128 stands for zero in the data rows.
Each pair is two rows. How far apart are they, by a hidden measure? 0 means very close, and 20 very far. Two or three weighted sums of its numbers give each row a place; it is the straight-line distance between the places.
array([162,  91, 112, 124, 211, 175, 132, 106,  93, 119, 121, 101, 134, 157, 129, 113])
array([115,  99, 123, 114, 119, 100, 103, 165, 149, 137, 144, 158, 134, 143,  98, 104]): 17
array([165, 145, 124,  87, 107, 116, 119, 137, 154,  88, 101, 132, 148,  81, 135, 105])
array([105, 130,  85, 174, 116,  83, 151, 162, 123, 135, 128,  88,  98, 117, 153,  74]): 11
array([120, 122, 130, 131, 140,  88, 111, 161, 138, 134, 136,  86, 148, 109, 122,  86])
array([140, 139, 136, 125, 114, 148, 137, 123, 129,  97, 122, 147, 110, 130, 132, 147]): 9
array([ 93, 123, 120, 173,  99, 109, 148, 139, 132, 120, 117,  75, 105,  84, 174,  96])
array([124, 116, 193, 108, 100, 128, 105, 140, 180,  93,  79,  98, 164, 104, 149, 118]): 17
array([147, 191, 140, 113, 137, 181, 158,  54, 105, 116, 152, 145, 122, 152, 124, 196])
array([104, 122, 131, 152,  90,  93, 123, 145, 159, 113, 127, 108, 148,  91, 131,  99]): 5
array([128, 161, 135, 128,  89, 108, 178, 116, 121,  84, 105,  64, 113,  87, 197, 111])
array([ 78,  96, 127, 174, 128,  73, 112, 171, 133, 158,  79, 111, 128, 117, 130,  79]): 13
array([132, 116, 172,  87,  94, 124, 117, 137, 177,  64, 122, 125, 140, 107, 134, 119])
array([153, 141, 131,  90, 116, 140, 124, 105, 122, 117, 117, 143, 130, 156, 107, 129]): 10
array([138, 150, 157,  87, 161, 153, 104,  86, 148, 144, 141, 165, 172, 148,  88, 186])
array([128, 110, 122, 148, 164, 154, 123, 142, 117, 146, 128, 117, 140, 118, 136, 124]): 3
array([135, 173, 122, 102, 173, 180, 157,  65, 105, 125, 157, 154, 120, 164, 127, 185])
array([115, 142, 162, 110,  76,  85, 112, 165, 179,  81, 103, 135, 155,  80, 130, 112]): 2
array([ 77, 106, 114, 154, 114, 126, 141, 146, 111, 113, 146, 132,  91, 121, 136, 118])
array([124, 160, 165, 112, 120, 142, 116,  99, 171, 159, 127, 189, 124, 153,  98, 158]): 11
array([142, 137, 126, 128, 147, 137, 154, 120, 132, 116, 154, 112, 115, 126, 138, 132])
array([125, 125,  58, 178, 151, 106, 161, 151,  75, 125, 114, 112,  82, 120, 147,  91]): 6
array([158, 158, 121, 105, 143, 153, 163,  96,  94, 116, 131, 146, 123, 136, 158, 173])
array([125, 122, 106, 138, 118, 140, 159, 132, 112,  95, 118,  95,  84, 125, 157, 118]): 7
array([139, 117, 117, 136, 117, 145, 135, 141, 126, 101, 129, 122, 131, 114, 142, 109])
array([135, 103, 192,  79, 112, 124,  63, 148, 177, 167, 149, 157, 196, 114,  79, 122]): 12
array([133, 124, 106, 169, 107,  77, 139, 151, 115, 148, 112,  92, 123, 115, 139,  88])
array([103,  73, 131, 150,  94,  86,  86, 170, 151, 140, 126, 165, 141, 112,  75, 126]): 1
array([110, 116, 138, 151, 149, 129, 108, 140, 147, 140, 123,  99, 151, 116, 127, 116])
array([128, 150, 109, 111, 139, 149, 168, 112, 111,  87, 139, 128, 104, 125, 161, 136]): 13
array([123,  59, 166, 114, 129, 125,  52, 154, 167, 180, 149, 181, 154, 149,  74, 128])
array([154, 147, 214,  92, 100, 114,  82, 121, 206, 136,  98, 116, 192, 122, 104, 107]): 11
array([162, 148, 102, 120, 143, 159, 140,  89,  98, 144, 141, 158, 162, 134, 108, 146])
array([134, 113, 128, 159,  87,  44, 103, 177, 146, 167,  80, 101, 144,  90, 129,  82]): 7
array([111, 150,  94, 173,  65,  56, 147, 132, 108, 172, 131, 153,  57, 173, 122, 138])
array([114, 116,  94, 139, 123, 109, 142, 130,  88,  97, 123, 132, 100, 128, 131, 130]): 8
array([118,  88, 153,  99, 116, 127, 101, 149, 147, 103, 132, 162, 149, 121, 102, 139])
array([109, 165, 186,  71, 128, 125, 165, 115, 115,  59,  61, 102, 162,  75, 222, 146]): 16
array([ 74, 121, 123, 141, 126, 101, 132, 143, 148,  90, 158, 110, 116, 113, 113, 109])
array([108, 133, 101, 164,  98,  88, 155, 130, 128, 107, 137,  75, 115, 102, 169,  97]): 6
array([128, 137, 140, 102, 119, 126, 143, 139, 114,  86, 128,  66, 125, 104, 176, 127])
array([100,  97,  88, 185, 133,  95, 128, 145, 106, 161, 111, 120,  72, 137, 122, 102]): 8
array([ 84, 138, 104, 168, 101,  98, 158, 140, 118, 117, 128,  93,  92, 108, 148, 100])
array([150, 127, 168, 101, 134, 132,  98, 125, 160, 124, 125, 108, 161, 131, 125, 135]): 9
array([104, 135,  83, 198, 126,  85, 168, 150, 114, 142, 100,  74,  68, 133, 162,  93])
array([ 99, 104, 117, 157, 110,  97, 106, 175, 134, 138, 139, 156, 135, 110, 100,  92]): 1
array([141, 148, 226,  82, 104, 172,  67,  93, 225, 164, 131, 184, 205, 148,  74, 183])
array([117, 120, 191, 109, 113, 141,  68, 111, 183, 173, 182, 167, 184, 140,  58, 175]): 17
array([154, 157, 141, 141, 114, 147, 162, 116, 126, 101, 107, 108, 133, 111, 168, 128])
array([116, 116, 111, 126, 183, 155, 115, 128,  98, 178, 143, 160, 152, 131, 105, 141]): 13
array([141, 179, 136, 129,  78, 118, 205, 119, 116,  66,  92,  54, 100,  94, 216,  98])
array([115, 146,  44, 173, 132, 116, 201, 131,  61, 109, 151, 112,  51, 117, 171, 127]): 14
array([137, 116, 178, 114, 100, 125,  81, 147, 177, 120, 116, 132, 179,  96, 109, 115])
array([111,  70, 138, 143, 109, 127,  79, 158, 163, 170, 148, 156, 109, 141,  86, 132]): 9
array([108, 163, 148, 130,  70,  76, 122, 141, 161,  97, 108, 141, 138, 105, 132, 135])
array([140, 132, 128, 103, 147, 160, 127, 123, 107, 102, 112, 132, 122, 145, 136, 145]): 7
array([120, 141, 165, 148, 101, 114, 119, 135, 177, 165, 129, 117, 139, 118, 111, 126])
array([131, 153, 110, 141, 159, 164, 166, 101,  91, 107, 131,  86, 103, 145, 161, 124]): 9
array([129, 136, 124, 111, 191, 149, 144,  90, 105, 116, 136,  93, 152, 127, 137, 157])
array([163, 172, 133, 128, 118, 130, 162, 108, 120, 110, 115,  61, 120, 111, 173, 103]): 3
array([ 95, 117, 116, 162, 109,  96, 129, 145, 145, 132, 139,  95, 133,  89, 145,  98])
array([139, 133, 132,  99, 165, 155, 124, 107, 117, 132, 122, 163, 114, 170, 116, 160]): 10
array([126, 162, 152, 121, 136, 144, 155,  84, 122, 123, 106, 100, 144, 123, 153, 146])
array([116, 148, 104, 118, 121, 110, 147, 120, 114, 107, 128, 125,  92, 137, 133, 145]): 10
array([173, 163, 140,  87, 133, 180, 130,  84, 135, 124, 144, 145, 150, 142, 117, 178])
array([134, 112, 117, 133,  87, 131, 109, 135, 139, 125, 124, 169, 136, 112, 104, 130]): 4
array([127, 141, 118, 143,  93, 125, 183, 121, 112,  84, 101,  79,  98,  96, 184, 101])
array([132, 152, 151,  99, 146, 153, 135,  77, 106, 137, 128, 134, 143, 146, 146, 158]): 6
array([154, 155, 189,  75, 148, 154,  95,  96, 175, 126, 112, 158, 156, 171, 110, 171])
array([107, 151, 112, 178,  88,  66, 151, 145, 121, 121,  90,  80,  93,  99, 162,  81]): 13
array([113, 116, 167, 107, 115, 139,  86, 146, 149, 142, 133, 163, 168, 111, 109, 126])
array([134, 141, 107, 129, 175, 163, 154,  93,  69, 143, 150, 137, 126, 161, 139, 161]): 9
array([150, 126, 138, 102, 124, 146, 107, 113, 145, 126, 132, 161, 132, 134, 101, 141])
array([124, 150, 195, 128,  64, 105, 125, 139, 182, 120,  91,  85, 144, 107, 147, 109]): 10
array([101, 116, 107, 153, 107, 120, 164, 130, 115,  71, 126,  99, 103, 103, 165, 132])
array([ 69, 107, 141, 172,  92, 101, 117, 162, 143, 146, 142, 133, 119, 105, 103, 107]): 8
array([128, 146,  93, 154, 114, 129, 157, 123,  96, 142, 140,  92,  98, 121, 158, 108])
array([149, 112, 147,  88, 165, 157,  88, 113, 145, 141, 131, 172, 165, 155,  87, 147]): 14
array([147, 143, 147, 112, 150, 168, 109, 104, 140, 159, 150, 167, 152, 148,  90, 172])
array([135, 158, 198,  70,  63, 122,  88, 133, 200, 137, 112, 186, 186, 104,  92, 160]): 8
array([155, 128, 145, 116, 122, 154,  99, 105, 146, 168, 150, 175, 162, 147,  80, 189])
array([ 95,  71,  99, 158, 115, 120, 112, 155, 127, 160, 149, 138, 129,  82, 113, 117]): 15
array([143, 133, 131,  83, 156, 146, 130, 112, 108, 101, 128, 129, 136, 141, 133, 126])
array([117,  96, 132, 111, 129, 116,  84, 144, 146, 152, 147, 172, 135, 134,  81, 112]): 6
array([112, 144, 104, 139, 127, 103, 183, 113, 115,  76, 106,  78,  93, 106, 186, 145])
array([119, 125, 116, 166, 151, 142, 141, 112, 105, 178, 134, 107, 117, 155, 132, 122]): 13
array([150,  94, 127, 103, 163, 142,  93, 141, 128, 140, 123, 116, 179, 112, 107,  90])
array([114, 126, 127, 160, 104,  85, 108, 164, 148, 134, 120, 106, 130, 108, 126, 108]): 7
array([108, 121, 101, 142, 137, 107, 149, 135,  99,  93, 127, 102,  93, 129, 155, 120])
array([150, 160,  88, 120, 201, 185, 182,  57,  63, 110, 143, 122, 117, 157, 152, 180]): 3
array([ 84,  76,  90, 176, 135, 128, 126, 161, 118, 142, 154, 135, 107, 110, 117, 121])
array([149, 170, 103, 145,  99, 100, 165, 142, 112,  93,  87, 132,  78, 141, 158, 118]): 12
array([143, 129, 120, 115, 132, 150, 102, 115, 141, 161, 159, 175, 122, 159,  84, 146])
array([106, 119, 152, 142,  78, 104, 121, 156, 154, 107, 135, 109, 151,  85, 160,  98]): 2
array([117, 132, 146, 154, 127,  69, 143, 153, 113, 105,  54,  84, 116, 113, 171,  93])
array([120, 101, 164,  84,  91, 125,  78, 139, 195, 119, 104, 179, 140, 160,  84, 161]): 8
array([121, 119,  96, 127, 166, 146, 121, 122,  94, 142, 120, 162, 115, 139, 111, 145])
array([134, 163, 145, 113, 131, 168, 129,  80, 112, 144, 165, 153, 153, 147, 119, 172]): 5
array([137, 142, 139, 117, 147, 151, 118,  88, 143, 179, 159, 138, 161, 152,  92, 157])
array([124, 121, 173, 139,  99, 118, 120, 158, 165, 109,  80, 106, 158,  88, 148, 105]): 12
array([153, 120, 104,  98, 148, 147, 126, 125, 127, 146, 114, 173, 120, 158, 103, 147])
array([167, 134, 135,  76, 165, 168, 121,  87, 141, 112, 141, 156, 174, 167, 107, 159]): 10
array([146, 171, 169,  69, 152, 177, 123,  63, 147,  93, 144, 158, 139, 168, 107, 199])
array([104, 115,  86, 169, 147, 111, 165, 149, 109, 111, 130,  90,  83, 125, 165, 101]): 5
array([146, 144, 140, 113, 169, 160, 143,  87, 130, 144, 127, 108, 146, 146, 142, 143])
array([114, 128, 170, 119, 105, 122, 126, 137, 175, 111, 102,  77, 136, 124, 146, 119]): 6
array([106,  74, 148, 105,  97, 112,  77, 164, 172, 142, 114, 177, 162, 120,  88, 138])
array([123, 119, 123, 146, 118, 138, 144, 142, 125, 104, 141,  86, 122, 114, 166,  95]): 2
array([ 76,  96, 110, 211,  94,  74, 102, 199, 148, 199, 120, 139, 106, 103, 103,  86])
array([119, 108, 138, 108,  97, 133, 108, 149, 141, 101, 118, 150, 141, 106, 122, 120]): 10
array([146, 122, 146, 121, 162, 139, 114, 122, 124, 118, 115,  98, 125, 144, 127, 129])
array([ 96,  90, 145, 140, 109, 106, 105, 152, 173, 124, 120, 103, 139, 111, 112, 110]): 5
array([108,  65, 175, 122,  98, 119,  43, 181, 183, 194, 144, 143, 193, 106,  72,  65])
array([155, 147, 132,  69, 140, 152, 141, 108, 123,  87, 100, 158, 128, 154, 146, 152]): 11
array([136, 108, 169, 104, 122, 115,  96, 140, 175, 137, 130, 104, 174, 118, 110, 110])
array([ 98, 153, 113, 151, 117,  89, 131, 152, 131, 126, 123, 120, 111, 113, 134,  99]): 8
array([122, 154, 123, 146,  87, 112, 164, 133, 119, 104, 121, 124,  94, 111, 162, 135])
array([116, 159, 149, 122, 147, 163, 137,  75, 115, 151, 127, 139, 132, 155, 121, 172]): 8
array([103, 125,  96, 188,  88, 115, 138, 151, 118, 164, 136, 119, 111, 103, 148, 116])
array([152, 166, 114,  93, 169, 177, 151,  92,  90,  94, 136, 152, 119, 167, 142, 149]): 15
array([110, 104,  96, 156, 121,  93, 129, 162, 123, 141, 141, 105, 125,  99, 128,  97])
array([136, 121, 143, 121, 133, 112, 115, 127, 140, 165, 128, 108, 148, 134, 115, 131]): 5
array([142, 151, 208, 109,  67, 113, 108, 139, 195,  97, 105, 113, 169, 100, 136, 113])
array([131, 109, 159, 114, 163, 148,  89, 118, 151, 188, 114, 126, 165, 154,  91, 152]): 6
array([121, 148, 143, 146, 136, 140, 138, 113, 139, 154, 127, 118, 126, 149, 132, 131])
array([124, 132,  69, 197, 107,  64, 151, 184, 105, 165,  89,  82,  74, 113, 168,  67]): 9
array([117,  86, 128, 145, 133, 118,  95, 168, 153, 146, 136, 109, 151, 102, 111,  96])
array([166, 137, 143,  84, 143, 175, 103,  82, 162, 131, 148, 174, 162, 171,  78, 182]): 9
array([144, 155, 121, 107,  99, 120, 150, 120, 129,  73, 114, 130, 117, 112, 152, 122])
array([153, 208, 178,  84, 125, 180, 158,  30, 135,  78, 112, 150, 130, 158, 154, 202]): 8
array([110, 119,  98, 178,  99,  97, 143, 156, 113, 130, 115, 119, 110, 104, 142, 102])
array([139, 137, 185, 105, 110, 134, 115, 120, 173, 100,  99,  92, 170,  98, 145, 111]): 10
array([111, 107, 105, 110, 133, 134, 133, 137, 120, 109, 143, 145, 118, 129, 114, 136])
array([127, 133, 107, 154, 115,  71, 147, 168, 104, 128, 104, 132,  87, 125, 146,  89]): 2
array([121, 108, 128, 119, 122, 153, 131, 126, 130, 107, 134, 118, 136, 107, 135, 113])
array([153, 110,  93, 163, 124, 104, 111, 143, 139, 147, 102, 162,  78, 162, 117, 108]): 12
array([128, 115, 187, 149,  52,  90, 101, 176, 200, 136,  90,  89, 173,  48, 130,  79])
array([175, 176, 115, 103, 118, 134, 175,  96,  80,  82, 124, 127, 115, 122, 173, 147]): 6
array([145, 110, 138, 111, 117, 133, 105, 139, 123, 137, 114, 166, 130, 134, 111, 132])
array([ 78,  87,  93, 205,  97,  91, 143, 165, 116, 166, 124, 126, 103, 105, 123, 103]): 11
array([101,  78, 152, 154,  86,  81,  81, 178, 184, 152, 142, 125, 140, 106,  97,  79])
array([129, 131, 114, 133, 108,  90, 145, 134, 123, 104, 110, 142, 118, 108, 131, 127]): 1
array([132,  80,  96, 191, 108,  71, 106, 202, 127, 177, 104, 115, 117, 103, 125,  64])
array([114,  98,  62, 220, 116,  65, 150, 203, 101, 173, 105,  84,  65, 100, 145,  50]): 7
array([162, 175, 119,  87, 121, 157, 166,  84,  93,  69,  98, 135, 128, 127, 155, 145])
array([132, 128, 123, 112, 119, 154, 142, 113, 115,  73, 129, 158, 111, 132, 150, 134]): 9
array([130, 155,  78, 196, 111,  75, 164, 164,  95, 143,  74,  76,  64, 139, 176,  82])
array([ 82, 121, 115, 170, 104,  93, 145, 151, 119, 122, 105, 114, 110, 114, 137, 112]): 4
array([ 96, 106, 113, 184,  99,  80, 133, 161, 140, 161, 141, 115,  90, 119, 126,  91])
array([117, 125, 165,  96, 141, 149,  98, 101, 134, 147, 160, 166, 183, 147,  83, 183]): 10
array([116, 129, 103, 116, 155, 158, 156, 117,  88,  98, 149, 132,  92, 142, 154, 124])
array([117, 123, 109, 119, 167, 147, 153, 116,  95, 129, 148,  80, 108, 132, 142, 117]): 12
array([163, 162, 158,  69, 157, 191, 114,  57, 152,  97, 143, 158, 157, 157,  87, 211])
array([126,  96, 136, 108, 156, 138,  91, 140, 136, 151, 175, 169, 147, 143, 104, 115]): 15
array([110, 142,  71, 175,  99, 105, 151, 141,  87, 139, 112, 157,  95, 129, 124, 136])
array([115, 100, 126, 134, 112, 132, 118, 167, 134, 128, 136, 117, 133, 103, 134,  82]): 10
array([127, 163, 223,  71,  68, 109,  82, 156, 214, 108, 112, 133, 207, 101, 114, 117])
array([144, 127, 154, 114, 100, 125, 115, 132, 161, 107, 127, 105, 163, 104, 144, 113]): 4
array([135, 135, 127,  99, 143, 154, 124, 113, 103, 113, 112, 161, 141, 150, 124, 142])
array([107, 144, 180, 149,  60,  78, 113, 161, 193, 149, 104, 106, 157,  80, 131, 103]): 14
array([150, 149, 131, 123,  99, 139, 172, 129, 117,  85, 107,  84, 107,  95, 184, 103])
array([ 97,  98, 117, 153, 110,  90, 117, 159, 141, 125, 143, 136, 123, 107, 108, 110]): 5
array([104, 100,  94, 136, 131, 125, 123, 126, 122, 101, 138, 137, 120, 115, 111, 131])
array([147, 124,  62, 206, 113,  81, 157, 181,  73, 148, 117, 125,  53, 146, 147,  67]): 9
array([128, 173, 161, 102, 109, 136, 166, 101, 152,  86,  88, 100, 145,  82, 181, 166])
array([137, 114,  83, 167,  92,  93, 132, 136, 106, 165, 143, 151, 101, 136, 103, 126]): 15
array([169, 126, 127, 104, 122,  98, 114, 142, 137,  75, 102, 129, 140, 123, 112, 144])
array([171, 140, 153,  61, 181, 172, 107,  95, 132, 123, 135, 176, 161, 169,  96, 176]): 11
array([144, 140, 159, 107, 127, 128,  98, 121, 152, 138, 121, 119, 158, 128, 111, 142])
array([ 88,  92, 140, 134, 113,  87, 122, 142, 165, 104, 159,  97, 133,  87, 124, 104]): 12
array([115, 100, 109, 151, 182, 145, 127, 129,  95, 204, 167, 122, 149, 135, 104, 127])
array([150, 158, 120, 119, 128, 131, 189, 115,  94,  48,  90,  58, 108, 111, 208, 123]): 16
array([ 85,  96, 121, 196,  92,  77, 110, 169, 166, 177, 115,  98, 119, 104, 112,  88])
array([132, 122, 162, 115, 140, 147,  98, 126, 162, 149, 136, 116, 151, 142, 111, 125]): 7
array([139, 103, 155,  92, 130, 142,  75, 139, 175, 174, 141, 177, 178, 149,  59, 139])
array([105, 119,  52, 215, 142,  63, 164, 185,  63, 176, 109,  81,  73, 113, 153,  56]): 11
array([160, 138, 142,  98, 168, 167, 111,  88, 136, 148, 148, 159, 163, 157,  81, 195])
array([ 92, 121,  47, 166, 153, 128, 183, 128,  57,  98, 158, 103,  43, 138, 156, 131]): 12
array([155, 195, 105, 113, 157, 179, 189,  45,  85, 108, 139, 139, 115, 152, 155, 202])
array([134, 136,  43, 199, 123,  76, 179, 169,  55, 140,  93, 104,  61, 122, 163,  87]): 10
array([122, 111, 142, 110, 169, 139, 113, 114, 119, 152, 151, 121, 162, 156, 109, 130])
array([147, 141, 139,  86, 147, 156, 112,  80, 120, 133, 143, 166, 165, 162, 105, 196]): 4
array([113, 133, 152, 127,  87, 134, 154, 144, 148,  90,  99,  87, 135,  84, 170, 107])
array([114, 132,  89, 160, 143, 114, 160, 118, 101, 120, 133, 114,  81, 114, 130, 127]): 9
array([122, 116, 174, 128,  86, 119, 125, 140, 155,  97, 104,  98, 160,  75, 164, 123])
array([111, 116, 223,  95, 123, 117,  60, 126, 228, 156, 123, 131, 216,  97,  92, 144]): 6
array([104, 103, 117, 153, 102, 120,  96, 144, 135, 160, 150, 183, 101, 128, 107, 132])
array([144, 120,  94, 118, 147, 158, 140,  93, 110, 118, 144, 145,  99, 148, 125, 133]): 8
array([143, 156, 123, 102, 156, 147, 155,  76, 100, 129, 138, 141, 101, 186, 139, 163])
array([ 88, 106, 109, 201,  97,  59, 115, 193, 131, 164,  91,  97, 110,  99, 129,  61]): 11
array([111, 123, 153, 110, 107, 134, 114, 138, 143, 141, 146, 160, 119, 121, 118, 136])
array([105, 148,  87, 174, 133,  90, 202, 111,  80,  98, 106,  55,  81, 121, 201, 119]): 13
array([136, 147, 105, 123, 138, 151, 150, 123,  84, 110, 107, 140, 110, 138, 155, 128])
array([112, 137, 101, 183, 115,  69, 134, 185, 120, 171, 104, 122,  85, 105, 119,  86]): 17
array([103, 111, 124, 152, 112,  95, 113, 164, 143, 123, 130, 131, 128, 110, 118, 109])
array([158, 138, 135, 122, 136, 135, 138, 128, 142, 104, 129,  82, 137, 131, 156, 113]): 7
